Rotation paths and how fast each direction turns (deg/step)
Each turn is a multiple of 5 degrees from 10 to 175, or 0.
Each row of a path follows its step; steps can be skipped.
Rotation 1:
step 1: [-0.17  1.31 -0.62 -1.46 -0.41  0.53  1.46  1.99  2.25 -0.38 -0.61 -0.66
 -1.94  1.24  0.87 -2.03  1.91  0.11  0.54 -1.09 -1.63 -0.87  0.58 -0.09
 -0.14  0.81 -0.56  1.19 -0.13  0.36  1.19 -0.10  0.21  0.91 -1.11 -0.72
  1.17 -0.10 -0.22  0.71 -1.81 -0.38 -1.06]
step 2: [-0.39 -0.42 -1.96 -0.50 -0.80  0.53  0.82  1.05 -0.02  0.53 -0.18 -2.59
  1.40 -0.03  0.78 -1.19  1.62  1.64  0.69 -0.96  0.68  0.46  0.64 -1.38
 -0.34  0.00  1.84 -0.64 -1.28 -1.07 -1.22 -0.33 -0.94 -2.15  0.14 -0.52
 -0.31 -1.82 -0.02 -1.27 -0.31  0.56  1.32]
step 4: [ 0.68  0.38 -2.87 -0.04  1.24  0.02  1.15  0.09 -1.12 -0.19 -1.82 -1.13
  1.61 -0.40  0.21 -1.17  0.86 -0.14  0.72 -0.58  0.19 -1.44 -0.64  0.79
  1.27 -1.99 -0.37 -0.40  1.44  0.89 -2.54 -0.34  0.44 -0.48 -0.45  0.95
  0.37  1.15 -1.28  1.23 -0.24 -0.84  0.16]
step 5: [-0.06 -0.47 -0.41  0.86 -1.93  0.54 -0.06  0.45 -0.41 -0.56 -0.96 -1.30
 -1.17 -0.96  0.78  0.61  0.64  0.56  0.23  0.68  1.74  0.66  0.58 -0.46
  3.04 -0.12 -0.73 -1.69 -0.96  0.98  1.81 -1.09  0.26  0.10 -1.54  2.24
  0.67  0.65  0.76  0.11  1.32 -1.46  0.60]
step 7: [-1.13 -1.56 -1.69 -1.39 -0.07  2.08  0.50  1.13  2.26  0.48  0.53 -0.79
 -0.25  1.45 -0.97 -0.22  0.76  1.19  1.36 -0.81  0.09  1.07  0.77 -0.16
  1.06  0.02 -0.27 -1.40 -0.98 -0.93 -1.01 -2.82  0.38 -0.20 -0.39 -0.08
  0.40 -1.86  0.26 -0.31 -0.13 -0.07  1.01]
step 8: [-0.56  2.03  0.33 -1.24  1.08  1.17  0.32  2.18  0.75 -0.02 -0.63 -1.04
 -0.65  0.53  2.57  0.18  1.84 -0.40 -0.64 -0.74  0.53 -1.22 -0.45 -0.94
 -1.46 -0.71 -0.47  0.67 -1.21 -1.84  0.84  0.41 -0.03 -0.54 -1.34 -0.55
  1.15  0.18  0.16  0.18  1.56  0.60  1.63]
step 9: [ 0.24  1.30 -2.58  0.44 -0.79  0.07  1.08  0.86  0.19 -0.05 -1.52 -0.60
  0.82  0.61  0.23  0.49  1.39  1.04  0.74 -1.19  0.07 -2.89  1.01  0.44
 -0.09  0.34 -0.82 -1.16  0.42  1.45 -2.57  1.07 -0.11 -0.98 -0.04 -1.12
 -0.35 -1.68  0.50  0.14 -0.48 -1.23  0.06]
step 10: [-0.40  0.50 -1.00 -0.50 -0.93  0.89  1.15  1.34 -0.38  0.27 -2.02 -1.97
 -0.49 -0.51  1.20 -0.40  0.50  1.83  0.76  0.40  1.35  0.02 -1.35 -0.37
  1.62 -0.38  0.05  1.43  1.06  0.87  2.34  0.32 -0.63 -0.96 -0.78  2.74
  0.55 -0.58  0.19  0.54 -1.01  0.38 -0.46]
step 11: [ 0.29  0.18 -1.70 -0.34 -0.71 -0.95  0.10 -1.51 -1.17 -0.68 -0.27 -0.34
  0.21 -2.67  1.49 -0.25  2.22  0.26  1.35 -1.32 -0.84 -0.71  0.20 -0.92
 -0.15 -0.61  1.40 -2.03 -1.50 -0.84 -0.49 -0.86 -1.01 -0.26  0.00  1.19
  0.17  1.40 -0.51  1.80 -0.44 -1.20 -0.26]
[ 0.17  0.31 -0.49 -0.47  0.02  0.34 -0.03 -0.57 -0.81 -0.19  0.59  0.27
 -0.11  0.16  0.53 -0.20 -0.21  0.56  0.56  0.13 -0.20  0.41  0.13 -0.07
 -0.07  0.36  0.11  0.47 -0.12 -0.34  0.31 -0.75 -0.11 -0.06  0.57 -0.32
  0.08 -0.31 -0.13  0.11  0.17  0.01  0.06] | 80
[-0.12  0.23  0.83  0.17  0.02  0.09  0.01  0.17 -0.28  0.41  0.82 -0.38
  0.08 -0.18  0.67  0.42  0.16  0.44 -0.38  0.00  0.37  0.54 -0.32 -0.71
  0.18 -0.12 -0.21 -0.67  0.19 -0.16  0.25 -0.03 -0.17 -0.51 -0.09  0.29
  0.01  0.20 -0.11 -0.22  0.00  0.03  0.24] | 135
[ 0.24  0.23 -0.04 -0.22  0.32 -0.08 -0.53 -0.79 -0.15  0.07 -0.33 -0.45
 -0.01 -0.49 -0.20 -0.64  0.09 -0.05 -0.45  0.08 -0.40  0.07 -0.18 -0.90
 -0.56 -0.21 -0.42  0.36  0.19  0.13 -0.66 -0.16 -0.22 -0.02 -0.49  0.13
  0.05 -0.33  0.05 -0.24 -0.04 -0.07  0.26] | 160
[-0.19 -0.20  0.09  0.20 -0.28  0.40  0.14 -0.09  0.21  0.53 -0.10 -0.07
  0.73  0.51 -0.06 -0.09 -0.21 -0.20 -0.03 -0.28  0.48  0.09  0.68 -0.12
 -0.79 -0.18 -0.29  0.35  0.34 -0.78 -0.22  0.06  0.00 -0.14  0.36 -0.16
  0.62  0.35  0.23  0.24  0.31 -0.17  0.43] | 70
[ 0.32  0.09 -0.14 -0.30 -0.05 -0.29 -0.21 -0.31  0.37  0.30 -0.02  0.37
  0.29 -0.63  0.49  0.43 -0.13 -0.21  0.29  0.51 -0.39 -0.27  0.25  0.22
  0.05  0.06  0.49 -0.21  0.08 -0.33  0.50  0.33 -0.35 -0.06 -0.70 -0.03
  0.82 -0.08  0.32 -0.49  0.47  0.15  0.29] | 135
[-0.20  0.08 -0.50  0.48  0.40  0.24 -0.42  0.30  0.43  0.54  0.66 -0.24
 -0.40 -0.03 -0.19  0.12  0.36 -0.30 -0.05 -0.04  0.24  0.10 -0.31  0.06
 -0.36  0.15  0.14  0.31 -0.34  0.56  0.29 -0.19 -0.07 -0.02 -0.10 -1.08
  0.42 -0.07  0.07 -0.18 -0.43 -0.05  0.42] | 55
[ 0.05 -0.06  0.48 -0.53  0.19  0.44  0.22 -0.03  0.11 -0.48 -0.27  0.02
 -0.10 -0.10  0.29 -0.10 -0.12 -0.77  0.20  0.12  0.39  0.00  0.09 -0.48
  0.08  0.12 -0.26  0.37  0.53  0.21  0.92 -0.01 -0.07  0.01 -0.44 -0.37
 -0.44  0.15  0.38  0.70 -0.30  0.42  0.23] | 155
[-0.05 -0.56 -0.14 -0.38  0.30  0.09  0.37 -0.26  0.50  0.19  0.04  0.54
 -0.01  0.40  0.03  0.51 -0.16  0.23  0.29  0.02 -0.14  0.15 -0.97 -0.21
 -0.11 -0.84 -0.14  0.13  0.18  0.06 -0.08 -0.20 -0.38  0.17 -0.05  0.37
  0.62 -0.08 -0.17  0.40 -0.58 -0.07 -0.34] | 110
